In the data rows, zero lies at 7.5, halfway between 7 and 8.
Some points:
[ 7  5  5  5  8  8  6  7  5  7  9 10 12  8  9 13 12 12 10  8 10  7 10  7  6 10
  7  9  6  5  8  3  8  6]
[6 8 8 7 8 7 9 8 8 8 8 8 6 8 7 7 8 6 8 9 8 9 8 9 8 7 8 6 6 9 7 7 7 7]
[ 7  7  8  9  7  7 10  8 11 10 10  9  7  8  8  6  9  7  5  8  6  8  6  6  5  4
  6  6  7  7  5  6  7  7]
[ 4  4  4  4  4  5  7  6  8  9  9  9  8  8 11  9 11  9 10 11 11 11  9 10 10  7
  7  5  4  7  4  6  4  5]
[ 8  8  6  9  6  7  8  6  7  7  8  9  8  7  7  5  7  8  7 10  7  8  6  7  6  8
  9  8 11  8  8  9  7  9]
[ 8  8  7  8  7  5  7  6  7  7  6  5  4  6  6  5  6  6  6  8  8  9  8  9  9  7
  9  7  9 10  8  9  8  9]
[ 9 10  9  8 11  9  9 10  7  8  7  9  8  7  5  8  7  8  6  5  8  5  6  5  7  6
  6  7  7  7  7  7  9 10]
[ 7  8  8  7  7  9  6  8  7  7  7  8  9 10  8  9  8  9  9  8  8  9  7  8  8  9
  8  7  6  7  6  8  7  6]
[10  9 10  9  9 10 11  9  9  8  8  9  8  4  9  4  6  4  7  7  6  6  5  7  7  5
  8  7  8 10  9 10  8  8]
[ 6  7  4  8  1  4  9  5  9  8  9  8  4  4  7  2  8  8  8 12  7 11  5  9  7  5
  9  6 11  9  7  8  6  9]
[ 6  6  6  7  7  7  6  8  7  7  8  8 11 11  7 10  9 11  7  9  8  8 10  7  7  8
  8  9  8  5  7  5  7  6]
[ 4  5  5  7  2  2  9  5 12  9  9  7  3  6  8  6  9  8  8 12  6 12  7  9  8  4
  6  3  7  9  4  8  5  7]
[ 4  5  3  5  4  5  6  6  7  8  8  9 10  9 10  9 11 11 10 11 10 10  9  8  8  8
  7  7  8  6  5  5  4  6]
[ 7  7  8  8  8  9 10  8  9  9 10 10  9  6  9  6  8  7  7  8  6  8  7  7  5  5
  7  7  7  7  9  6  7  7]
[ 9  8  8  8  5  6  6  6  8  7  6  5  4  6  5  4  6  7  7  8  8  9  7  9 10  7
  9  8 10 10  7 10  7 10]
[ 8  8  9  6  8  7  7  7  6  6  5  6  6  7  8  5  4  6  7  6  9  8  8  9 10  7
  9  8  7  9  8  9  7  6]
[12 13 11 11 12 11  7  9  3  4  5  4  7  6  2  5  3  6  4  4  6  4  8  7  8 12
 11 12 12 11 14 11 13 11]
[ 4  5  5  6  5  5  7  6  8  8  9  9  7 10  9  8  9 10  9 10 11 11  8  9  9  7
  8  5  6  6  4  7  5  5]
[ 8  6  7  8  4  6  6  6  7  7  6  6  6  4  8  5  6  6  8  8  7  9  7  9 10  7
  8  9  9 10  8  9  7  7]
[ 8  8 10  7 11 11  9 11  9 10  9  9 10 10  9 10  7  7  9  4  8  4  6  5  7  6
  4  4  3  6  5  7  7  5]
[ 6  6  7  8  7  8  8  7  6  8  8  8  9  8  8  9 11 10  7  9  6  7 10  7  6  9
  9 11  9  5 10  5  8  7]
[ 8  6  9  7  9  8  8 10 10  9  9  9  9 10  9 10  8  8  8  5  7  6  6  5  6  5
  4  6  4  5  3  6  6  6]
[ 7  6  5  7  2  5  5  5 10  8  6  7  4  7  9  5  7  6 10 10  9 11  6 11 11  6
  7  6  6  9  4  9  4  7]
[ 9 10  9  9 11 11  6 12  8  9  8  9 12 13  8 10  5  8  8  6  7  5  5  4  6  6
  5  6  6  4  5  6  6  7]
[ 6  6  7  6  4  6  9  6  8  7  8  7  6  3  8  5  9  8  6 10  6  9  8  8  7  6
  9 10 10  8 10  8  9  8]
[ 9 10  7  9  7  7  7  6  4  5  6  7  7  5  4  6  8  8  6  9  7  8  9  8  6 11
 11 11 12  8 12  9 10 11]
[ 5  7  5  6  5  4  8  5  8  7  7  8  5  6  8  5  9  8  7 10  8 10  7  7  7  7
  9  7 10  8  8  6  7 10]
[ 8  9 11  8 12 11  9 12  8  9  9  9 10 11  9 11  7  8  8  4  6  5  6  6  7  8
  5  4  3  6  6  7  7  4]
[ 7  7  7  7  6  7  5  8  7  7  6  8  9  9 11  8  6  7 11  8  9  8  8  8 10  8
  8  8  4  7  6  8  4  5]
[ 7  7  7  8  6  7  7  7  7  7  7  7  8  7  7  9  9  9  6  8  6  7  8  7  6  8
  7 10 10  8  9  7 10  8]
[ 6  6  6  7  4  5  9  6  8  9  9  8  6  6  7  4  8  8  7 11  8 10  7  8  8  6
  8  6 10  8  7  7  6  9]
[ 4  6  5  6  5  6  5  8  6  8  6  8 10 11 11  9  9 10 10 12 10 10  9  9 10  7
  7  5  8  6  5  6  3  4]
[ 7  6  7  7 10 10  5  8  6  8  9  7 10 14 10 14 10 10 11  7 11  7  9 10  8 11
  7  7  3  6  6  6  6  5]
[ 7 10  9 10  6  8  8  9  9  9  6  6  5  8  6  3  4  6  5 10  5  9  5  6  9  5
  7  5 11  8  6  9  6 11]
[ 4  2  3  3  2  3  5  6 10  8  7  9  8  8  9  9 10 10 10 10  9 11  8  7  9  6
  6  7  5  6  2  4  4  5]
[ 9  9  8  9  9  8  9  8  9  8  7  8  7  6  5  7  8  6  5  5  6  5  6  5  4  6
  6  8  8  7  7  7 10 10]
[ 8  5  8  7  8  6 11  7 12  9 12  9  8  6 12  7  8  6  8  6  8  8  6  6  6  2
  6  6  2  7  6  5  6  4]
[9 8 8 6 9 9 7 8 6 7 7 9 9 7 8 9 7 7 9 7 9 7 8 9 8 8 7 7 7 8 7 8 8 6]
[12 10 11  9 14 11  6  9  4  4  4  3  7  8  3  9  4  5  6  1  7  3  9  6  8 12
  8 12  8 10 12 10 13  9]
[ 9 10 11  9 11 11  9 10  9  8  7  7  8  8  8  8  6  5  6  5  4  4  6  5  6  7
  7  8  6  7  9  8  9  9]
[ 9  7  8  7 13 10  7  9  5  7  7  6 11  9 10 12  7  8  9  3  9  4  9  7  8  9
  7  8  5  7 10  5  9  4]
[10  9  9  9  8  8  5  7  6  6  6  5  6  8  3  6  5  6  7  5  6  7  9  8  8 10
  8  9 10  9  9 10 10  9]
[ 8  5  5  8  7  8  8  5  8  7  8  8  8  6  5  8 11  9  6  9  6  7  9  8  4  9
  8 10 10  7  9  7 10  9]
[ 6  6  7  7  4  6  8  5  8  7  7  7  5  5  7  5  8  7  6 10  7 10  8  8  8  7
  9  9  8  8  8  8  8  8]
[7 7 9 7 8 7 9 6 7 7 8 7 5 6 6 7 8 7 7 6 8 8 8 9 8 8 8 7 7 8 8 8 8 8]
[ 9  9  9  9  5  7  8  6  6  6  6  6  5  3  5  3  7  7  5 10  4  8  8  9  8  9
 11 11 13 10 12 11 10 11]
[11  8  7  9 14 15  6 10  4  6  9  9 15 11  9 15  9 10 10  3  8  2  9  6  4 12
  6 10  3  6 11  6 10  4]
[11 12 11 11  8  9  7  7  5  6  4  4  3  4  3  3  3  2  3  5  5  7  7  8 10 11
 10 10 11 11 11 13 12 12]
[ 7  7  7  9  8  9  9  7  7  7 10  9 10  8  9  9  9  9  7  8  7  7  9  7  6  9
  8  8  7  7 10  7  8  7]
[ 9 10  8  8 11  9  8  7  8  8  6  7  6  7  6  8  7  4  7  4  8  5  7  6  7  7
  7  7  5  8  7  7  8 10]
[ 8 10 10 10  5  5  9  5  8  6  5  3  0  1  3  0  3  2  3  7  4  9  6  9  9  7
 10  9 12 12 11 13 11 13]
[ 6  5  4  5  7  8  6  7  6  7  8  9 10  9 11 11 10 10 11  8 10  8  9  9  9  9
  8  7  6  7  7  5  6  4]
[ 8 10 11  7 13 10  6 11  6  8  7  8 10 12  9 13  6  8 11  4  9  4  9  7 10  9
  5  5  3  6  5  7  7  5]
[ 6  4  4  5  4  4  7  6 10  9  8  8  6  7  8  8  9 10  8  9 10  9  7  8  9  4
  6  6  6  7  3  6  5  8]
[ 5  7  7 10  6  8  9  8 11 10 10  8  6  8  8  6  6  6  7  9  5  8  6  9  6  6
  7  4  7  7  7  9  5  7]
[ 6  8  7  8  8  8 10  9 10 10 10 11  9  8  9  8  9  9  6  7  6  7  5  4  5  4
  5  5  6  5  6  5  7  9]
[ 9  8  9  7 11 10  6 10  6  8  8  9 11 12  6 11  7  9  9  5  8  5  8  6  6  9
  6  8  6  5  6  5  7  6]
[ 5  6  5  6  8  9  6  8  5  7  8 10 12 11 10 12 11 11 11 10 10  8 10  8  7 11
  8  8  7  5  8  5  6  5]
[ 8  9  9  6 12  9  6  9  5  7  7  7  9 11  9 11  8  8 10  5 11  5  9  8  9  9
  7  7  5  6  7  7  8  6]
[10  9  9 10 10  9  9  8  9  9  8  8  7  7  7  7  7  6  6  6  5  5  7  7  5  7
  7  7  7  7  9  8  9 10]
[ 8  6  8  7  9  9  8 10  9  9  9  8 10  9  9 11  9  9  7  6  7  5  7  6  7  5
  4  7  4  7  6  5  8  5]
[8 8 9 7 8 9 5 8 6 6 5 7 9 7 8 8 5 7 8 5 8 7 8 7 9 9 8 9 6 8 8 8 7 6]
[ 8  7  9  6  7  6  8  8 10  9  7  8  6  6  7  6  8  6  6  7  6  6  7  7  6  4
  7  8  7  7  6  6  8  8]
[ 8  8  6  9  6  8  6  6  6  6  7  7  7  6  5  6  8  8  6  9  5  8  8  9  6 11
 10 10 13  9 11  9  9  9]
[10  9  8  8  8  9  6  7  4  5  4  5  7  3  5  5  4  7  6  7  7  6  8  9  9  9
  9 11 11 11 12 11 11  9]
[ 6  6  7  8  4  5  8  7 10  9  7  7  6  7  8  5  8  7  7 10  6 10  8  8  9  6
  7  6  8  8  6  8  6  8]
[ 6 10  8  9 10 11  8  9  6  8  8  8  9  9  8  8  6  7  7  7  8  7  6  7  7  8
  7  6  8  7  8  8  7  7]
[10 11 10  8  8  5  7  7  7  6  3  4  2  6  2  3  4  5  3  6  6  7  7  6  9  8
  9 10 11 10  8  9 10 14]
[ 6  6  6  7  4  3 10  5  9  8  9  7  4  5  8  6  9  7  8  9  8 10  7  9  7  6
  8  7  7  8  7  7  7  8]
[6 7 8 7 8 7 8 8 8 8 8 8 8 9 8 8 7 7 8 7 8 9 8 8 8 9 8 7 6 6 7 7 6 6]
Along one direction, these points spread out more than along any other. Take the direction at right angles to it along which they spread out most. Then take the direction at right angles to both along which they spread out most. Go by this last direction. For each point below, how far along it does it lie, from 0 to 99? The average is 50, and the first point in the table lies past the average. One standard deviation of the points above along it is 16.
[ 8  8  6  9  6  8  6  6  6  6  7  7  7  6  5  6  8  8  6  9  5  8  8  9  6 11
 10 10 13  9 11  9  9  9] -> 73
[ 8  6  8  7  9  9  8 10  9  9  9  8 10  9  9 11  9  9  7  6  7  5  7  6  7  5
  4  7  4  7  6  5  8  5] -> 35
[10  9 10  9  9 10 11  9  9  8  8  9  8  4  9  4  6  4  7  7  6  6  5  7  7  5
  8  7  8 10  9 10  8  8] -> 26
[ 9  8  8  8  5  6  6  6  8  7  6  5  4  6  5  4  6  7  7  8  8  9  7  9 10  7
  9  8 10 10  7 10  7 10] -> 53
[ 8  6  7  8  4  6  6  6  7  7  6  6  6  4  8  5  6  6  8  8  7  9  7  9 10  7
  8  9  9 10  8  9  7  7] -> 57
[ 8  8  6  9  6  7  8  6  7  7  8  9  8  7  7  5  7  8  7 10  7  8  6  7  6  8
  9  8 11  8  8  9  7  9] -> 54
[ 6  6  6  7  4  5  9  6  8  9  9  8  6  6  7  4  8  8  7 11  8 10  7  8  8  6
  8  6 10  8  7  7  6  9] -> 48
[ 8 10 10 10  5  5  9  5  8  6  5  3  0  1  3  0  3  2  3  7  4  9  6  9  9  7
 10  9 12 12 11 13 11 13] -> 40
[ 8  8  7  8  7  5  7  6  7  7  6  5  4  6  6  5  6  6  6  8  8  9  8  9  9  7
  9  7  9 10  8  9  8  9] -> 53
[ 9  9  8  9  9  8  9  8  9  8  7  8  7  6  5  7  8  6  5  5  6  5  6  5  4  6
  6  8  8  7  7  7 10 10] -> 31
[ 5  7  5  6  5  4  8  5  8  7  7  8  5  6  8  5  9  8  7 10  8 10  7  7  7  7
  9  7 10  8  8  6  7 10] -> 56
[ 7  6  5  7  2  5  5  5 10  8  6  7  4  7  9  5  7  6 10 10  9 11  6 11 11  6
  7  6  6  9  4  9  4  7] -> 49
